(in the rows, 128 means zero)
Each row of Z is roughly a mix of the hidden directions of one of 3 groups.
Z, 94 rows:
[[142 102 174 133  52 103 110 150 121 135 103 108]
 [113 132 155 139 115  84 163  64 123  88 123 163]
 [ 96  78 176  79 157 158 107 147 121 127 145 148]
 [178 166 106 126 141 153  77 171 148 151 105 114]
 [112 145 146 114  84 122  99 133  69 122 187 106]
 [154 174 117 130 111  75  93 104 137  95 110 173]
 [118 164 112 167 111 109  98 112 180 165  80 139]
 [ 92  70 106  95 148 156 145 149 129 151 167  93]
 [158 138  96 121  81  60 149 128 113 162 104 121]
 [179 174 121 105 133 171 151 137 155 104 168 103]
 [145  81 167 169 102 116 142 148 147  69 114 113]
 [115  76 133 175 154 121 114 182 128 144 168 153]
 [114 123 163  79 172  95 160 133 125  95 157 166]
 [125 151  71  90 173  91 141  98 113 161 124 148]
 [105 125 113  89 213 142 123 102 125 117 142 154]
 [ 92  79 165 105 105 148 120 177 121 167 142 150]
 [ 92 122 114 144  68 161  89 172 107 132 145 157]
 [158 173 128 176 132 167 127 177 151 106 105 102]
 [121 117 108 215 124 124 162 127 130  83 126 122]
 [130 113 195 133  96  79 135  97 113 155 126 163]
 [109 111 145  96 103  79  88 116 105 176  86 139]
 [153 112 141  67 159 123 140  59 140 147 140 122]
 [164 169  94 129  76 133 130  82 106 135  89 148]
 [100 112 146 131 178 193 128 148 160 106 161 148]
 [ 40 129 124 118 148 158 116 128  95 100 137 141]
 [111  81 122 127 170 108 132 179 127 131 146 190]
 [157 103 105  63 160 127  95 122 152 177 135 122]
 [162  95 153 154  77  89 146 138 113  83 111  99]
 [127 135 127 193  80  91 115 120 152 135  78 122]
 [116  83 175  67 125 103  91 130 111 144 105 139]
 [138 118 157  80  77 151 128 169 100 163 160 116]
 [156 128  94 147 141 116  82  82 114 107  78 167]
 [173 122  99 136 136 112 157 130 122 140  44 132]
 [140 169 163 177 121 184 151 137 104 118 109  96]
 [ 69 136 102 149 153 156 149 104 116 165 181 120]
 [119  89  76 121 144 141  83 167 150 140  86 156]
 [195 157 124 123  98 102 132  87 118 114  82 146]
 [135  98  87 126 172 142 141 168 195 133 111 121]
 [113 102 171 102  95 119 123 140  93 156 192 102]
 [146 153 183 144 121 166 167 114 118 106 156  77]
 [121  91 203 129 112 108 174 101 127 149 147 128]
 [108 133 189  95 140 113 158 145 107  71 104 109]
 [122 139 104 161 123 120 167 112  73 146 138 193]
 [156 139 159 113 141  99 108  90 115  64  82 134]
 [ 69 131 109 169 104 158 139 149  72 106 130 122]
 [ 54 101 120 143 153 142 114 135 111 171 129 169]
 [123 111 139 145 151 108 189  87 173  91 106 148]
 [161 115 127 153 142 120 161 113 109  46 139 100]
 [144 104 176 152 111 111 142 192 173 145 147 115]
 [135  87  99 112 176 163 137 147 166 173  97 119]
 [125 159 109 111 134 148 105  66 144 118  86  75]
 [135 172  88 147 156 156 146  99 140  67  99 122]
 [121 120 106 103 210 105 137  86 141 125 129 158]
 [ 57  99 150 137 134 149  89 130 102 166 122 155]
 [103 148 143 162 115 189 149 131  71 118 130  92]
 [103  97 166 139 116 102 156  82 104 158  96 173]
 [103 117 116 191 131  81 115  92 124 109  78 134]
 [ 83 123 157 189  95 176  99 144 124 138 131 127]
 [ 95 152  91 156 108  92 120 109 107  78 108 174]
 [159 100 135 112 140  57 130 102 130  87  86 123]
 [160 146 118 175 134 100 134 106 179  80  93 116]
 [145 140 124 127 110  88  76 127 115 166  86 183]
 [ 68 141 126 123 153 142 173 116 106 147 189 142]
 [136 136 190 109  78 119 103 153 117  72 132 126]
 [121 123 107 100 132 131 112 126 166 161 207 161]
 [197 146 141  85 159 133 112 104 169 150 123 112]
 [156 150  74 131 106 140 104  83 126 138  67 133]
 [114  96  84 115 145  81 116 119 157 138  94 184]
 [132 135 138 107 195  94 183  89 118 114 118 143]
 [165 107 117 134 116  50 152 116 136  99  88 121]
 [122 107 139 191 135 136 137 147 130 168 190 102]
 [ 90 101 132 125 112 150  68 176 125  91  95 129]
 [171 117 160 103 131  96 167 166 132 107  71 120]
 [109 122  51 115 172 170 127 119 129 121  97 124]
 [128  71 176  78 148 108 111 121  97  93 122 127]
 [118 155 141 187 132 180 168 127 110 103  91 112]
 [132 112  81 124 179  81 171 126 159 123 117 159]
 [ 82  86 141  82 170 146 120 137  95 148 151 159]
 [135 154 147  74 147 110 202 115 125 118 102 113]
 [134 139 122 149  54 147  65 130 115 117 140 149]
 [ 87 101 102 123 169 140  87 130 156 144 185 150]
 [112  70  93  93 151 136 121 171 155 164 150 112]
 [119 120 105 207 127 117 155 110 100  80 126 116]
 [141  86 172 161 121 148 142 154 154  63 135 116]
 [ 99 160 118  63 119 146 188 129 132 139 107 105]
 [143 117 148  66 102 115 104 173 165 112 157 158]
 [130 127 169 114 126 117  98 131 114  58  72 113]
 [142 115  83  86 139  83  78 128 152 152 119 165]
 [135 145 103  89 151 133  83  65 164 111 107 111]
 [122 122 176 122  96 131 109 114  64 185 129 135]
 [101 147  85 161 147  82 117  93 138 157  83 151]
 [133 118 161 106 105 127  95 165 130  75  70 105]
 [166 107 124 147 114 125  50 132 153 106  89 116]
 [ 73 121  97  90 164 138 110 118 131 125 162 182]]
One row of each group comes first, with its name. Which group is each row after those in?
[116  80  95 159 192 128 135 156 140 158  98 124]	<58>
[123 148 109 138 144 193 147 151 123  98 151  68]	<6>
[122  84 132 182  78  92 157 148  95 112 118 120]	<84>

[128 130 196 142  96 154 135 140  83 159 153  96]	<6>
[156 179 178 156 122 164 148  91 100 118 108 110]	<6>
[137  60 171  94 128 121 148 174 149 107 135 142]	<84>
[146 164 130 111 150 104 177  65 120 138 165 148]	<58>
[105  88 142 145 190 103 124 150 104  95 125 174]	<58>
[155  87 150 171 120 121 133 197 146 153 132  99]	<58>
[134  96 155 112  96 130 108 209 157 128 148 122]	<58>
[158 108 134 122 140 140  98 174 151 200  97 131]	<6>
[157  88 135 180 159 113 148 167 135 148  89  96]	<58>
